[[130 113 115 125 129 114 126 130 125 140 130 124 121 125 137 135]
 [106 123 144 138 148 139 121 119 107 106 105 133 134 109 122 123]
 [135 131 124 120 131 136 109 131 125 132 109 130 132 139 127 118]
 [138 135 125 128 142 131 141 124 140 151 143 145 133 135 140 125]]
=>
[[106 123 144 138 148 139 121 119 107 106 105 133 134 109 122 123]
 [130 113 115 125 129 114 126 130 125 140 130 124 121 125 137 135]
 [135 131 124 120 131 136 109 131 125 132 109 130 132 139 127 118]
 [138 135 125 128 142 131 141 124 140 151 143 145 133 135 140 125]]

[[118 114 131 125 128 119 129 122 125 138 122]
 [106 136 114 140 127 137 131 129 132 122 121]
 [103 116 113 129 126 116 133 119 124 137 116]
 [136 133 124 135 113 123 134 125 123 134 119]
 [141 124 126 119 130 124 127 129 123 129 137]]
=>
[[103 116 113 129 126 116 133 119 124 137 116]
 [106 136 114 140 127 137 131 129 132 122 121]
 [118 114 131 125 128 119 129 122 125 138 122]
 [136 133 124 135 113 123 134 125 123 134 119]
 [141 124 126 119 130 124 127 129 123 129 137]]

[[136 100]
 [118 121]
 [123 153]
 [131 101]]
=>
[[118 121]
 [123 153]
 [131 101]
 [136 100]]

[[137 137 131 133 139 124 156]
 [136 139 104 147 127 111 136]]
=>
[[136 139 104 147 127 111 136]
 [137 137 131 133 139 124 156]]

[[133 131 115 133 132]
 [119 127 128 137 126]
 [149 137 125 114 142]
 [117 120 123 126 129]
 [106 121 126 130 125]
 [116 125 119 115 103]
 [118 143 111 146 106]
 [147 137 127 104 135]
 [109 112 114 145 115]
 [113 124 116 151 132]
 [142 148 118 116 133]
 [130 137 118 148 128]]
=>
[[106 121 126 130 125]
 [109 112 114 145 115]
 [113 124 116 151 132]
 [116 125 119 115 103]
 [117 120 123 126 129]
 [118 143 111 146 106]
 [119 127 128 137 126]
 [130 137 118 148 128]
 [133 131 115 133 132]
 [142 148 118 116 133]
 [147 137 127 104 135]
 [149 137 125 114 142]]

[[147 147 147 129 125 147 147 147 147 147 147 127 129]
 [110 109 109 127 131 110 110 110 110 109 110 129 127]
 [105 104 105 128 130 105 105 105 104 105 105 128 128]
 [156 157 156 130 123 156 156 156 156 156 156 126 130]
 [121 122 122 110 144 122 123 121 122 121 120 146 110]]
=>
[[105 104 105 128 130 105 105 105 104 105 105 128 128]
 [110 109 109 127 131 110 110 110 110 109 110 129 127]
 [121 122 122 110 144 122 123 121 122 121 120 146 110]
 [147 147 147 129 125 147 147 147 147 147 147 127 129]
 [156 157 156 130 123 156 156 156 156 156 156 126 130]]

[[100 106 107 136 136 153 139 144 112 136 127 109 132 139 122]
 [116 125 135 119 127 131 104 134 138 133 129 114 132 136 119]
 [124 136 119 130 115 127 123 127 125 144 127 135 132 134 140]
 [142 122 117 126 112 121 129 116 134 120 136 137 132 124 140]
 [118 152 143 152 135 140 137 128 117 152 124 126 132 147  99]]
=>
[[100 106 107 136 136 153 139 144 112 136 127 109 132 139 122]
 [116 125 135 119 127 131 104 134 138 133 129 114 132 136 119]
 [118 152 143 152 135 140 137 128 117 152 124 126 132 147  99]
 [124 136 119 130 115 127 123 127 125 144 127 135 132 134 140]
 [142 122 117 126 112 121 129 116 134 120 136 137 132 124 140]]

[[136 114 123 136 135 120 123 145 129 121]
 [108 116 120 146 106 130 137 127 112 129]
 [122 114 135 143 135 137 116 152 131 119]]
=>
[[108 116 120 146 106 130 137 127 112 129]
 [122 114 135 143 135 137 116 152 131 119]
 [136 114 123 136 135 120 123 145 129 121]]
